One vector is turned by the same rotation once a step. Each row is the vector after some number of steps, and that number follows the row.
The counts run from 0 to 574.
[119 151 186 120 135 133  83 194 180 180 131 125 148 146 183  90 133 107
 109 120 134 125 118 125  91 117 113 114 164 130 143 144 107 119 129 118
 121 144 111 118  86 109 143 135  88 112 140 161 151]	15
[145 148 167  91 175 151 120 154 153 152 120  70 129 141 118 122 139 138
 113 162 125 107 134 105 100 149 107 112 140 166 163  96  95 127 101  93
 148 167 184 132 100  77 136 133 122  96 142 131 130]	23
[111 141 126 139 189 125 130 137 146 165 119  80 132  87 107 124  94 154
 134 158 185 116 115 153 102 166 147 125 147  93 128 138 103 108 131 140
 127 123 167 155 121 101 120 150  75 120 152 121 186]	445
[152 135 161 120 168 158 112 101 144 170 159 115 149 105 144  99 107 106
 130 115  97 109 100 138 110  68 127 112 118 110 137 191 149 152 124 154
  90 118  94 125 136 137 168  83  78 112 147 122 145]	337
[100 120 110 106 182 120 109  69 149 138 101  78 116  96 119  87 104 109
  99 144  95 152 124 116 123 130 156 139 159 128 156 150  95 144 152 143
 126  98 142 130 149 134  97 110  85 102 134 100 192]	2
[152 152 117 128 134 179 158 139 130  95 124  83 119 141 183  98  85 116
 102 151 108  68 124 147  91 119 111 122 118 144 105 133 125 138 121 156
  85 123 133 122 127  75 167 124  68  96 160 119  93]	124
[145 150 138 110 177 156 114 151 133 138 122 137 123  91 177 127 113 132
 115 161 119  94  59 161 113  97 141 130 113 142 117 142 133 101 115 143
  87 114  79 149 108  93 155 103  87 119 181 113 117]	475
[146 150 128  91 138 150 121 113 136 129  97  98 117 189 188  97 102 108
  93 114  69 137 162  97 101  95 103 100 168 143 143 120  91 136 138 106
 145 148 145 118 127  94 126 105 106 100 143 138 130]	461
[128  93 112 121 177 153 139  56 151 146 118  95 165 119 130  85  75 124
  95 123 105 157 114 132 116 106 134 103 173 124 123 132 103 177 140 129
 131 124 149 120 145 137 109 105  83 133 130 108 182]	0
[111 144 101 154 124 119 121 131 140 120 122  95 111 127 178 100  76 118
 130 146 144 118 147 158 100 138 119 106 169  94 125 169 116 106 157 159
 126 144 144 139 131 131 146 146  37 114 148 130 178]	497
[153 183 106 117 157 143 131 117 130 123  93  95  99 167 162 102  95 111
 114 152 141  79 151 120  88 112 126 130 166 131 132 133 101 113 124 147
 121 121 166 126 111  55 123 130  76  82 157 129  99]	120
[128 115 121 138 139 140  91  91 153 132 161 113 140 112 147  91  95 131
 139 169 101 126 121 160 122 112 121 109 148 128 124 184 135 164 145 144
  83 141 126 139 129 166 175  99  37 155 139 109 145]	290
[156 131 157  81 171 167 115 150 135 109 146 110 136  97 164 145  97 128
 107 123  63  88  60 146 140  91 112 113 113 133 157 135 138  84 112 123
 140 148  97 158 108 125 149 109 115 109 186 111 151]	523
[127 134 133 126 127 146 112 134 162 148 114  94 147 177 153  99 103 133
 111 162 128 143 166 117 101 138  92  87 188 149 132 114  81 151 140  92
 140 171 193 127 106 114 133 132  78 137 130 131 139]	114
[131 139 138 117 145 171 135 142 153 145  98 101 152 165 176  82 109 117
  85 144 119 134 140 122  78 127 117 108 150 162 119  89  85 167 129  96
 104 124 147 106 117  61 125 104  95 103 132 134 111]	509
[141 153 152  91 163 164 111 158 131 139  91 152 134 137 198 135 121 148
 107 163 113 126  88 145 102 105 127 114 126 142 124 116 106 100 119  79
 106 135  93 165  92  77 146  93 105 125 178 116 110]	226
[123 163 146 121 126 114  92 170 151 124 123 111 112 145 184 113  86  99
 113 140 123  86 120 125 115 131 106 123 185 119 142 154 111  66 137 145
 149 148 122 140  92 107 131 170  92  93 164 132 157]	358
[130 115 139  77 201 141 127  88 129 136 102 112 134  92 133 124 103 134
  89 134  80 149  74 113 134 101 149 128 127 129 149 114 103 112 128  97
 141 123 119 153 131 114  95  89 127 115 165 102 177]	138
[107  91 161 108 180 136 116 115 170 182 120  88 166 100 123  88 126 125
 100 118  98 181 112 130  99 134 143 111 136 128 160 137 104 160 137 115
 132 127 129 114 134 135 114 102 108 119 135 136 200]	345
[155 140 157 101 173 144  84 142 164 145 151 122 133 103 147  97 129 125
 128 148 101  78  66 140 114 103 143 141 144 170 139 147 141 136 110 154
  78 125 107 114  92  93 144  98  99 108 158 119  83]	473
[173 110 103 112 170 152 113 109 147 137 161 109 141 105 152 122  91 122
 114 109  86  93  71 177 103  89 144 125 129 123 132 161 161 156 117 175
  95 140 105 119 128 113 152  77  84 127 163 117 132]	381
[121 138  94 129 115 128 116 146 140 125  96  82 102 158 187 133  96 141
 114 130  91 144 172 172  85 159 103 101 123 118 156 148 105 117 150 107
 129 179 141 137 130 101 167 121  60 117 156 138 169]	456
[139 148 160  79 174 156 114 152 133 141 110  98 117 130 152 156 139 138
 103 145  81 123 114 128 118 125 116 116  94 154 170 113 110  96 108  74
 149 164 130 161 111  88 152 107 128 102 169 123 154]	273
[126 104 137 114 187 118 114 124 174 189 123 101 168 113 135  97 104 117
 100  83 125 155 105 127  94 111 144 110 189 115 142 127  99 148 139 138
 152 123 143 108 116 112  83 114 124 115 139 135 193]	348
[ 86 137 160 116 181 115  92 124 163 159 107  90 142 106 107  91 119 127
 116 174 150 137 110 112 125 166 136 140 179 135 148 136  80 110 146 117
 124 118 162 130  98 134  95 149  89 123 130 116 182]	397
[144 101 116 115 190 131 111 107 158 134 140 125 163  89 132 104  81 147
 116 140 142 120  53 149 126 114 144 122 194 127 120 125 125 136 129 139
 122 122 154 140 103 132  90 118  99 156 159 102 163]	143
[131 133 142 142 173 129  98 127 158 172 167 104 144  83 115 122 101 154
 152 173 167 102 103 167 119 132 135 118 143 109 127 180 137 133 128 147
  99 148 140 161 111 138 154 134  56 149 152 121 160]	195
[126 125 173  98 172 184 140 134 133 150 139 119 169  84 161 125 109 135
  95 154  98 126  73 140 122  94 119 105  94 128 118 128 122 117 112  97
 123 132  83 166 117 132 167 108  93 129 170 114 169]	479
[181 133 111 100 151 148 105  94 126 111 136 123 108 139 174 144  91 119
 123 118  60 100 115 146 125  59 120 109 130 117 144 163 142 114 124 139
 124 159 103 153 130 129 160  90  89 118 177 109 127]	36
[101 136 145 133 146 145 131 194 152 162 107  96 147 109 173 134 103 138
 108 128 138 144 130 168  82 161 124 108 123 110 127 142 107  92 136 103
 144 152 110 150 118 109 161 143  84 117 160 135 193]	61
[111 148 146 149 134 129 101 179 169 148 140  84 126 120 145 113 107 139
 136 178 172  95 130 155  87 178 112 115 147 131 134 163 117 118 129 135
 104 163 161 134 101 108 157 163  57 124 142 142 147]	404
[ 85 126 176 127 125 128  76 180 183 155 130 104 139 109 165  75 122 102
 113 143 113 128 116 137 111 160 122 126 156 159 152 163 109 120 154 128
  96 137 113 111  94 137 152 145  75 114 137 143 160]	12
[112 121 119 114 185 120 119  79 144 139 108  97 137 107 133  76  78  90
  95 115 107 142 121 108 113 104 149 137 183 108 135 149  96 131 158 160
 136  93 140 119 140 138  86 116  92 111 139 113 186]	3
